In the data rows, 128 means zero.
Here are some rows, each followed by its group. Rows of different groups can look alike.
129 88 147 93 136 112 70 107 93 129 154 137 124 85 151 113 128 147 100 123 145 81 158 82 145 120 105 152 135 151 144 104 115 116 111 97 113 104 123 128 131 170 107 113 105 103 143 126 1
86 134 143 141 147 176 154 184 123 129 137 130 95 178 137 123 108 107 92 72 160 152 202 198 159 133 147 182 173 70 117 114 76 117 158 142 231 115 85 116 48 62 146 78 157 148 151 167 2
151 127 169 137 127 166 124 114 154 123 133 117 175 163 120 149 129 110 80 116 133 121 130 172 170 114 94 110 122 130 161 159 99 124 169 109 171 111 122 122 142 141 130 72 133 149 178 161 3
134 110 95 109 163 84 139 99 136 126 125 138 112 122 100 125 138 137 107 131 123 150 112 124 139 113 141 131 151 111 84 68 143 146 113 109 102 101 97 174 102 130 124 118 101 125 90 138 4
108 125 171 146 102 97 163 146 128 112 140 118 120 156 145 147 64 148 156 116 101 134 155 154 122 104 123 125 139 129 199 96 169 136 102 107 135 73 109 82 97 161 163 64 89 122 105 117 5
201 157 132 138 192 96 112 98 216 93 11 114 174 164 52 211 163 69 86 203 64 140 104 149 159 149 146 196 131 101 102 109 109 104 171 186 107 181 12 121 116 195 127 154 168 169 71 133 6
126 133 140 130 145 134 108 179 137 128 140 145 111 119 97 85 136 100 124 84 125 109 166 141 162 149 150 162 178 140 124 129 80 113 131 153 158 156 77 116 133 126 110 120 127 95 157 165 2
142 163 130 111 83 95 116 153 125 131 119 103 136 114 119 144 105 103 179 145 110 134 96 95 137 166 104 116 137 189 141 143 127 130 153 164 108 148 156 110 185 119 103 132 131 120 178 64 7
130 64 92 129 99 122 157 133 154 169 165 180 181 132 182 72 140 200 172 88 114 66 160 108 93 61 156 119 153 129 132 145 118 127 57 114 114 137 153 140 182 85 202 186 172 141 64 161 8
158 110 127 103 145 106 122 147 133 147 145 117 111 121 114 106 124 134 129 122 105 89 132 123 138 139 141 126 113 147 86 99 100 123 86 105 112 103 134 139 111 170 89 129 117 96 162 145 1
133 131 104 139 119 106 92 121 156 115 164 115 155 131 155 132 120 149 175 116 145 147 138 114 126 122 128 83 130 167 128 140 128 110 62 143 134 154 139 140 184 137 127 169 112 116 161 127 8
79 147 135 168 115 79 166 127 100 144 154 164 123 132 131 86 88 152 114 142 98 112 177 187 117 121 145 98 150 142 190 135 96 126 103 64 123 116 128 116 110 87 191 86 93 134 116 80 5
112 84 118 95 128 113 157 114 127 171 175 165 142 112 174 125 123 152 155 84 142 95 123 104 121 92 147 119 118 151 134 124 155 128 64 102 92 115 137 144 184 112 155 141 102 101 93 133 8
207 178 69 255 139 52 243 158 255 106 95 166 220 170 83 149 169 90 167 143 42 75 158 160 135 52 128 160 105 140 191 202 66 71 84 193 84 248 70 73 132 109 255 198 220 202 63 96 6
137 69 113 108 69 111 145 95 168 144 131 123 162 138 142 152 130 220 190 174 130 139 179 135 156 112 73 115 121 166 185 105 127 122 70 152 151 151 82 108 175 110 136 204 97 181 134 149 8
110 97 127 85 130 150 104 125 164 123 186 137 150 112 131 110 124 132 117 129 139 117 162 123 115 134 150 128 168 110 112 95 128 136 82 118 126 109 144 182 148 136 107 105 120 72 136 140 1
127 129 141 101 149 168 110 138 168 130 179 136 142 110 130 64 148 201 120 115 196 124 93 91 128 133 136 163 117 102 79 104 141 91 49 121 142 126 127 157 130 125 175 164 153 137 152 136 3
141 141 167 129 155 167 108 131 191 150 162 134 163 150 148 128 130 157 95 97 168 100 89 107 109 68 131 122 108 124 119 140 170 127 135 111 167 123 143 144 119 143 150 139 146 165 153 174 3
109 105 115 129 68 157 193 152 94 130 63 113 142 122 141 142 160 91 136 131 99 118 146 98 107 151 136 138 77 60 96 110 60 153 155 183 152 107 111 120 175 106 129 136 142 141 74 112 6
148 89 178 171 127 166 153 186 148 131 112 148 113 188 154 134 108 106 94 58 184 123 151 159 139 115 174 144 134 95 111 124 115 115 153 138 183 127 121 135 102 107 130 85 134 111 113 156 2
128 139 139 211 135 125 169 119 113 135 138 188 167 121 96 98 108 141 95 141 94 115 148 177 112 106 89 132 165 116 188 101 137 123 102 108 161 143 138 101 98 39 190 69 122 183 134 90 5
94 177 62 109 51 198 128 101 79 119 86 85 101 107 139 141 174 71 142 151 113 177 61 138 172 218 111 112 106 103 130 99 107 149 150 170 183 130 121 136 135 114 178 142 116 127 100 69 6
135 117 120 95 131 130 123 133 161 115 151 140 112 127 143 99 147 151 138 113 178 114 137 124 171 126 110 85 108 166 156 172 155 109 124 105 99 138 147 107 127 178 130 162 95 123 123 156 8
121 129 148 129 141 180 119 144 136 120 153 85 122 177 159 175 165 155 104 110 175 144 131 161 146 119 122 133 126 108 147 133 136 123 131 93 188 113 142 139 97 106 133 128 118 157 144 157 3
134 81 137 109 133 140 116 128 139 134 166 184 117 130 133 93 118 129 119 120 148 114 117 108 117 142 127 125 148 128 125 94 150 114 123 133 122 96 141 162 145 145 109 97 86 90 149 126 1
124 115 111 117 132 175 137 168 108 118 115 116 98 159 156 93 136 111 71 122 124 154 140 193 157 142 112 151 130 99 136 79 79 137 170 142 181 135 113 125 51 101 122 81 139 146 140 159 2
133 139 93 79 79 88 125 133 162 153 181 101 96 134 177 112 167 190 174 113 125 149 111 101 155 121 136 138 102 138 143 180 146 136 113 110 132 157 147 168 129 159 120 206 120 144 127 156 8
128 117 113 90 169 131 80 136 144 131 137 125 129 108 121 119 126 116 108 103 179 89 117 114 135 118 154 135 121 174 115 142 156 135 130 110 109 111 169 161 131 102 107 90 122 96 155 129 8
144 98 109 99 138 115 130 127 138 120 156 135 136 141 110 111 135 136 119 141 119 98 134 144 134 127 105 104 136 142 118 155 131 129 146 131 103 79 152 140 162 133 109 98 122 112 175 134 1
214 145 151 155 154 117 110 65 222 74 29 112 157 179 36 183 132 96 101 217 91 105 114 160 155 143 153 202 99 137 108 89 111 119 171 198 92 147 25 104 117 210 131 136 150 194 54 127 6
125 105 144 96 146 119 121 122 114 101 156 146 103 112 137 89 119 138 104 133 155 123 138 106 119 123 133 123 118 122 122 91 131 146 86 111 119 94 113 138 139 122 102 127 87 84 142 129 1
100 134 150 90 128 173 135 125 125 101 79 105 91 208 138 132 130 126 130 110 164 178 156 131 174 184 98 155 75 109 174 82 83 154 176 144 204 153 105 122 131 96 136 151 114 173 136 180 2
115 113 105 106 108 79 99 93 189 139 133 130 133 121 152 139 133 213 167 136 106 152 128 146 122 87 111 106 122 167 142 168 132 115 111 125 117 142 104 135 193 158 68 211 79 163 148 149 8
148 100 94 87 117 101 110 127 163 180 182 155 133 149 152 103 155 166 169 133 119 132 82 119 145 124 146 94 111 153 143 145 149 139 105 133 108 135 155 164 171 167 117 175 110 125 112 117 8
99 125 86 119 119 182 179 230 106 114 120 97 100 132 138 94 131 132 102 80 139 120 193 153 165 170 134 145 117 72 157 93 56 142 156 124 249 123 105 75 54 109 148 121 158 186 140 202 2
92 92 137 91 122 134 100 157 119 131 162 146 138 107 167 129 138 177 148 102 137 132 132 110 109 102 133 110 118 138 138 167 145 115 140 116 127 91 128 146 190 148 121 154 139 101 146 171 8
130 144 75 155 135 136 136 117 132 167 150 171 189 91 119 96 157 89 148 137 96 83 130 115 100 110 151 128 161 147 131 163 113 148 63 121 129 131 131 182 179 123 168 120 170 112 128 100 1
110 122 147 151 156 152 78 153 135 114 124 111 149 153 153 152 105 146 113 91 150 117 119 149 137 108 116 103 128 138 144 132 156 93 84 123 162 136 136 127 118 119 116 116 129 158 131 148 3
123 83 138 104 147 109 91 115 114 151 152 150 139 112 123 88 102 156 114 130 130 98 118 113 119 133 172 119 137 164 81 119 121 120 124 103 106 92 159 147 154 160 79 105 95 119 135 137 1
109 130 151 101 113 135 82 130 162 94 148 147 148 142 115 105 146 158 131 96 130 107 152 112 155 107 94 71 118 152 127 152 163 110 97 135 128 121 125 137 188 155 120 137 98 140 123 147 8
140 133 152 140 154 107 117 174 125 124 148 146 111 143 88 93 107 121 116 121 141 120 169 102 127 133 133 146 141 114 115 128 96 140 133 141 174 123 122 122 136 137 97 95 144 105 167 123 2
96 188 146 127 82 150 94 114 88 152 130 99 92 71 164 129 119 116 182 168 122 175 120 97 160 199 89 81 138 97 119 136 151 150 132 146 133 141 161 120 119 126 145 95 102 72 143 102 7
147 132 160 124 141 166 140 138 162 103 126 141 173 155 131 131 200 141 95 83 159 99 93 127 132 76 127 113 137 147 153 135 171 118 96 131 148 140 153 141 124 156 178 171 160 171 156 177 3
165 143 170 159 166 137 123 148 148 110 131 138 164 135 149 160 125 135 89 110 154 113 104 115 113 88 109 140 135 141 131 168 138 116 106 121 115 113 144 148 133 113 141 151 160 155 163 177 3
118 144 57 96 70 123 106 148 109 141 74 116 101 124 144 111 163 68 145 169 107 144 99 139 136 189 113 167 75 74 154 151 83 172 151 172 171 119 107 126 133 117 173 137 152 145 111 94 6
204 109 63 89 129 112 134 25 139 109 105 155 220 104 123 136 232 125 95 223 155 117 50 70 74 93 172 158 159 194 90 114 155 132 86 106 51 151 163 168 173 175 144 193 169 146 145 124 4
111 156 128 133 80 126 148 180 131 139 111 83 97 151 159 142 116 133 175 120 112 136 131 106 122 142 113 153 123 104 143 145 80 105 122 151 141 116 103 126 119 129 142 149 138 106 117 121 6
115 95 134 134 161 130 115 104 110 142 155 160 104 104 128 127 111 130 108 150 137 142 155 151 139 128 148 85 128 133 100 82 129 134 90 117 122 92 124 160 144 137 100 82 112 88 110 129 1
141 119 142 151 158 179 143 145 158 87 125 166 184 160 127 143 165 130 90 56 206 60 90 118 147 110 121 109 148 144 126 148 162 85 96 97 138 147 164 120 120 140 169 125 158 193 119 166 3
148 151 119 124 147 135 91 112 64 117 123 132 124 88 114 110 101 120 133 152 175 148 106 107 98 159 146 114 132 178 126 152 125 153 177 157 122 149 157 143 128 98 97 103 111 138 144 113 7
130 122 138 88 68 127 136 157 130 114 137 115 123 117 198 157 133 173 148 82 152 111 127 92 114 99 86 94 99 111 158 135 192 105 86 107 123 128 149 133 120 162 143 163 124 141 110 172 8
158 121 164 117 162 114 118 150 137 120 156 153 169 133 139 126 128 158 86 88 165 141 113 98 109 103 136 146 124 158 134 156 154 109 123 101 107 115 123 152 152 93 119 137 161 156 191 162 3
132 124 110 107 94 111 117 138 143 119 135 130 128 127 160 157 134 171 147 93 140 112 139 129 124 106 127 103 104 138 147 147 143 105 97 124 124 114 124 109 138 163 103 153 105 127 110 139 8
71 199 123 110 101 186 111 96 87 157 122 101 63 88 137 137 116 48 190 158 134 203 101 127 166 212 112 59 142 109 73 150 138 148 162 193 141 156 182 111 116 107 129 103 106 75 112 55 7
118 128 136 119 120 136 120 175 128 101 97 126 123 138 164 112 138 109 136 69 122 109 191 138 146 131 157 152 142 87 128 119 68 123 155 146 176 150 106 150 113 70 143 115 144 199 154 153 2
172 126 157 135 189 136 129 134 128 100 133 121 176 131 153 155 146 137 99 67 158 79 114 113 114 57 118 123 113 180 149 186 116 134 133 97 102 119 140 132 148 143 117 126 169 153 163 162 3
167 131 151 127 138 127 76 119 146 144 117 150 157 123 128 131 125 178 144 151 148 131 90 125 119 131 122 114 116 208 110 139 146 103 141 114 62 150 147 171 158 148 98 133 124 129 118 105 4
125 150 144 145 146 132 138 147 153 128 155 146 142 119 144 120 132 153 99 70 184 78 125 159 130 76 131 125 107 149 108 147 150 119 129 121 141 94 142 105 143 120 140 137 159 176 135 148 3
141 93 143 125 139 146 103 103 97 151 134 154 110 137 134 121 104 126 129 151 144 123 120 130 128 151 129 105 181 108 73 147 154 140 121 130 131 76 116 167 155 99 100 81 91 100 162 133 1
78 127 125 183 116 74 127 142 138 135 146 135 116 84 119 94 77 140 125 94 102 118 182 128 138 142 64 156 144 99 175 73 85 147 107 97 81 127 115 61 84 134 135 76 67 118 105 90 5
120 122 148 106 129 151 98 120 106 140 159 134 120 137 143 134 111 143 140 103 145 133 123 85 103 116 129 117 123 133 134 115 138 128 95 103 97 87 125 182 126 135 121 126 122 100 131 137 8
79 137 114 119 99 129 126 119 164 156 156 125 119 126 139 117 97 150 183 90 145 102 111 106 135 135 122 126 112 144 121 152 126 82 79 115 122 119 137 138 140 154 117 132 149 119 135 96 8
157 186 116 171 146 140 163 105 143 155 121 154 150 124 66 197 168 55 129 160 99 108 92 134 114 125 103 149 156 67 88 152 130 131 155 159 143 194 136 106 110 129 177 115 187 109 102 103 6
70 134 137 181 106 107 128 107 108 137 150 131 97 116 124 90 70 153 131 125 108 184 159 168 119 152 108 124 154 124 194 106 122 111 97 76 110 110 101 97 80 21 175 98 78 152 133 108 5
103 122 143 111 113 133 99 99 127 136 146 103 102 120 139 106 106 139 108 137 117 128 109 130 128 136 146 115 147 116 109 105 136 116 104 130 139 132 138 137 110 163 107 105 105 83 120 85 1
136 186 123 155 104 142 139 164 103 139 104 91 97 114 161 152 141 94 186 158 86 179 139 121 107 164 99 80 108 97 131 140 139 161 141 177 130 165 177 118 117 129 116 117 109 107 115 136 7
134 84 135 93 136 137 113 85 158 178 140 162 117 183 126 107 84 140 153 157 107 156 113 115 136 148 146 97 149 120 105 158 178 158 152 153 145 81 135 172 132 117 109 77 100 77 124 125 1
148 102 161 107 149 95 149 123 124 106 140 166 141 137 87 119 145 143 54 132 99 87 159 117 98 96 151 163 123 144 133 60 107 140 150 86 100 77 95 111 122 194 102 149 144 121 114 136 4
192 146 112 121 96 116 77 151 123 154 75 95 151 101 128 144 63 73 167 160 91 118 133 92 87 176 130 125 117 175 87 169 158 136 219 180 100 201 194 165 115 50 109 133 136 150 187 131 7
123 120 136 91 116 137 83 171 133 127 157 143 111 120 144 155 126 199 158 103 170 102 140 116 125 108 121 104 110 145 120 117 149 105 101 107 116 70 133 130 126 156 116 138 112 121 125 146 8
91 172 132 118 107 170 135 149 93 165 136 124 104 82 150 138 118 70 184 128 127 139 109 108 93 182 102 104 109 114 110 143 166 154 157 172 133 134 199 109 99 119 115 114 112 80 152 96 7
105 144 125 165 150 95 132 121 103 135 136 145 91 111 122 69 77 121 142 135 130 128 142 186 138 133 121 141 138 123 178 152 125 104 93 108 113 128 136 83 71 75 162 76 115 169 124 116 5
155 133 86 114 92 147 180 93 122 82 58 108 134 149 88 185 213 38 73 193 86 129 72 171 116 168 127 161 88 57 43 76 103 178 214 201 136 113 107 123 70 146 144 152 170 141 48 88 6
115 125 136 124 121 150 149 185 118 99 137 117 114 182 160 97 127 93 88 70 154 168 170 167 189 138 128 145 147 94 139 101 84 149 155 142 205 123 84 95 88 113 115 103 176 153 144 197 2
104 78 100 103 136 149 89 88 106 121 137 137 133 88 126 115 149 147 112 179 93 145 103 109 151 142 154 88 136 115 89 83 123 127 130 109 140 104 103 155 145 146 103 132 141 110 137 123 4
202 128 103 92 126 99 136 92 167 49 124 110 126 129 133 146 139 185 112 138 149 114 135 142 115 107 96 124 111 149 167 100 150 79 122 90 132 130 133 142 149 157 83 142 104 138 147 149 4
118 133 108 127 175 168 109 129 148 108 143 145 118 159 134 121 123 95 67 121 161 116 105 176 141 114 141 149 147 126 144 138 99 169 159 118 187 93 115 119 105 131 136 98 141 118 142 160 3
123 206 151 133 82 108 143 155 95 94 119 104 112 96 135 146 153 119 156 125 113 143 108 96 78 173 97 110 127 126 110 121 123 118 103 124 132 188 166 101 93 154 129 131 95 112 166 107 7
175 141 144 116 127 115 105 89 148 85 81 116 143 133 117 174 147 137 130 147 126 136 99 86 124 112 112 82 121 227 147 163 146 101 140 124 75 157 130 160 183 143 86 181 125 181 140 132 4
148 137 143 92 155 147 121 101 134 135 82 91 102 153 131 103 124 115 133 97 152 159 128 155 178 170 113 169 105 157 151 125 111 135 151 165 166 144 83 128 136 125 93 139 134 175 155 157 2
139 131 176 157 206 157 83 151 174 104 151 156 144 144 138 151 106 138 107 86 207 93 137 146 115 101 137 170 163 143 109 142 134 90 112 92 126 111 118 148 142 127 134 127 142 156 156 173 3
115 139 143 168 121 84 153 123 120 129 124 159 131 118 138 96 45 124 141 140 95 152 178 204 104 102 129 127 155 126 202 117 124 85 104 95 108 126 140 104 100 63 156 73 86 162 118 104 5
114 168 95 149 103 151 141 150 106 128 139 116 88 91 134 145 90 93 171 155 138 175 104 122 112 165 122 85 125 107 101 146 141 141 160 181 111 146 206 136 118 91 117 107 115 94 150 93 7
129 190 143 145 109 112 120 124 127 134 100 127 121 96 146 155 126 126 204 123 113 143 116 110 131 185 108 59 144 154 153 169 159 136 132 171 130 148 168 128 137 107 116 132 96 124 165 128 7
130 115 114 126 159 173 145 138 94 114 123 127 104 125 134 96 136 102 78 110 145 134 172 167 176 157 143 150 130 90 107 96 89 149 152 141 170 132 113 107 120 99 111 101 143 144 141 198 2
170 95 153 142 164 147 108 167 153 119 145 154 156 161 145 148 173 129 110 79 158 67 132 109 144 97 99 137 154 128 145 128 119 145 110 151 156 125 131 121 147 137 146 138 134 141 184 152 3
145 90 167 110 144 100 131 104 129 133 156 155 145 130 126 129 109 123 106 109 116 106 134 70 96 120 157 92 139 151 124 123 133 125 110 134 100 92 127 150 166 147 89 107 108 113 163 134 1
140 205 129 148 91 127 146 156 97 135 115 102 104 91 131 123 152 82 181 145 95 138 104 108 102 165 136 70 121 148 172 178 147 144 166 155 103 179 184 111 169 131 90 109 125 123 187 110 7
Which 3 other groups have their centres nearest to the centre of group 4, nearest first?
1 8 3
Which 2 groups are nearest to each row below, nearest first, going by the distance to the group's nearest row?
206 142 119 142 146 125 137 74 206 94 4 73 181 184 38 232 170 94 96 206 77 141 91 161 188 152 98 175 66 158 133 104 95 116 203 200 119 164 8 92 126 195 130 200 139 208 73 107 ~ 6 2
214 189 94 255 176 89 211 98 244 125 45 166 255 150 0 180 174 49 71 216 0 76 96 210 137 80 154 206 129 105 146 145 95 66 116 188 102 255 0 59 90 175 252 196 231 231 54 58 ~ 6 5
136 149 126 182 132 62 151 122 106 137 130 156 130 135 111 83 77 117 139 138 71 130 174 151 119 110 101 124 149 158 217 134 109 146 99 100 132 117 123 86 126 75 152 104 80 164 166 82 ~ 5 2
218 139 86 210 150 106 170 71 246 110 36 154 226 177 9 183 180 69 92 222 46 96 102 188 147 134 121 225 138 100 120 80 70 100 178 207 119 195 1 55 82 170 204 184 193 195 51 107 ~ 6 4
34 119 182 146 149 56 152 124 104 114 104 114 77 120 72 71 99 123 120 140 129 146 152 168 101 79 165 172 137 128 186 95 129 84 124 99 72 98 103 64 94 73 155 79 78 191 64 95 ~ 5 4
211 153 129 170 173 118 122 73 221 67 0 97 148 183 8 223 162 55 73 199 66 140 95 179 175 147 129 182 103 103 88 97 127 107 187 187 137 199 31 113 75 184 136 174 152 160 63 94 ~ 6 2
Group 2 spreads out most along one direction. Which 3 other groups' directions of most spread are closest to that one, closest first?
4 3 7
Which 2 groups are nearest to each row below, nearest first, going by the distance to the centre of the group?
54 137 122 178 123 68 144 162 101 135 161 122 111 150 111 140 49 170 98 131 117 135 150 147 129 103 116 137 105 135 163 117 140 119 88 103 124 109 130 92 63 126 177 102 111 166 104 112 ~ 5 8
139 190 123 132 119 158 158 129 70 165 129 90 112 119 127 154 118 56 172 125 105 128 129 125 88 150 106 73 137 135 131 185 148 220 185 127 112 143 202 114 120 132 102 163 95 139 152 81 ~ 7 1
102 110 129 117 153 170 104 115 110 134 80 74 106 161 124 168 93 137 152 117 148 168 161 122 165 164 134 171 133 145 138 115 80 141 176 147 160 150 121 104 154 121 96 132 133 145 147 138 ~ 2 7
Which 3 other groups have their centres nearest to the centre of group 8, nearest first?
1 4 3
Which 3 groups are nearest to each row below, nearest first, going by the distance to the centre of the group?
127 175 148 164 106 171 125 138 95 123 136 137 105 116 103 130 86 95 150 154 140 169 133 103 112 176 84 64 118 127 126 174 132 159 183 145 102 125 178 142 107 93 141 105 108 109 139 104 ~ 7 1 5
Group 7 spreads out most along one direction. Which 3 other groups' directions of most spread are closest to that one, closest first?
6 4 2
Group 5 spreads out most along one direction. Which 3 other groups' directions of most spread are closest to that one, closest first?
4 1 7
Which 2 groups are nearest to each row below, nearest first, going by the average distance to the group's rows?
125 136 91 125 97 171 162 133 110 125 98 82 92 119 126 84 115 93 120 166 131 162 123 102 119 164 152 161 89 84 129 87 90 144 154 174 166 89 139 158 157 123 133 123 144 139 100 106 ~ 2 1
128 133 136 98 171 127 104 113 124 110 84 90 128 160 103 156 126 102 138 106 158 153 122 130 199 171 123 159 116 183 162 131 90 157 147 161 152 143 91 118 133 103 89 143 118 161 131 140 ~ 2 3
Group 3 spreads out most along one direction. Which 3 other groups' directions of most spread are closest to that one, closest first?
4 2 1
Which 3 groups are nearest to each row below, nearest first, going by the distance to the group's nearest row?
126 96 129 123 110 93 152 139 137 157 147 139 127 144 150 131 136 146 146 102 123 80 136 113 129 121 104 130 134 161 109 147 171 104 138 82 69 88 151 93 181 202 99 99 119 111 135 141 ~ 1 8 4
223 162 26 255 163 26 255 107 255 154 70 182 255 202 4 191 191 68 145 166 21 70 111 205 142 51 110 193 138 132 176 150 103 80 127 184 88 250 27 76 168 155 255 194 255 220 42 62 ~ 6 1 5
135 95 123 125 125 122 141 91 114 148 157 174 155 102 112 123 114 159 142 146 119 116 141 108 109 126 107 97 151 103 103 106 149 141 78 133 148 89 107 178 174 122 149 120 157 95 133 97 ~ 1 8 4
121 139 86 140 58 143 165 139 116 124 84 96 119 154 149 162 174 93 112 169 87 115 124 199 121 175 128 158 64 69 100 80 109 172 171 224 121 108 95 98 90 130 138 132 198 113 98 122 ~ 6 2 7
122 79 74 110 113 92 182 155 145 173 160 182 172 132 193 66 147 188 186 98 102 92 139 152 101 66 184 152 100 133 162 148 109 121 50 117 131 137 168 121 154 139 188 165 148 131 90 122 ~ 8 1 3
117 137 128 137 150 137 135 181 126 145 151 136 104 166 128 79 128 106 117 62 116 156 174 109 198 125 107 172 128 89 144 121 106 126 152 128 176 135 93 113 107 127 123 115 173 147 162 175 ~ 2 3 6
Which 3 other groups have their centres nearest to the centre of group 6, nearest first?
4 2 7
Which 3 groups are nearest to each row below, nearest first, going by the average distance to the group's rows?
117 76 95 81 137 112 135 116 113 130 136 105 151 103 159 132 142 153 139 127 154 134 167 123 98 104 173 131 123 147 92 117 143 94 137 103 84 89 123 136 123 142 71 86 153 131 94 155 ~ 1 8 4
156 88 156 121 135 101 112 107 104 140 148 142 126 119 135 139 131 152 128 141 145 121 162 108 116 120 129 130 140 129 92 104 117 136 98 97 124 111 114 135 146 149 74 123 98 119 137 133 ~ 1 8 4
137 94 97 144 80 158 142 180 111 171 132 69 112 144 178 167 120 102 154 183 63 152 167 130 112 107 149 145 107 74 124 86 47 136 172 159 138 65 82 143 151 116 105 128 164 96 101 71 ~ 1 2 7
Group 8 spreads out most along one direction. Which 3 other groups' directions of most spread are closest to that one, closest first?
6 4 1
Which 3 other groups have their centres nearest to the centre of group 1, nearest first?
8 4 3
Group 6 spreads out most along one direction. Which 3 other groups' directions of most spread are closest to that one, closest first?
7 1 8
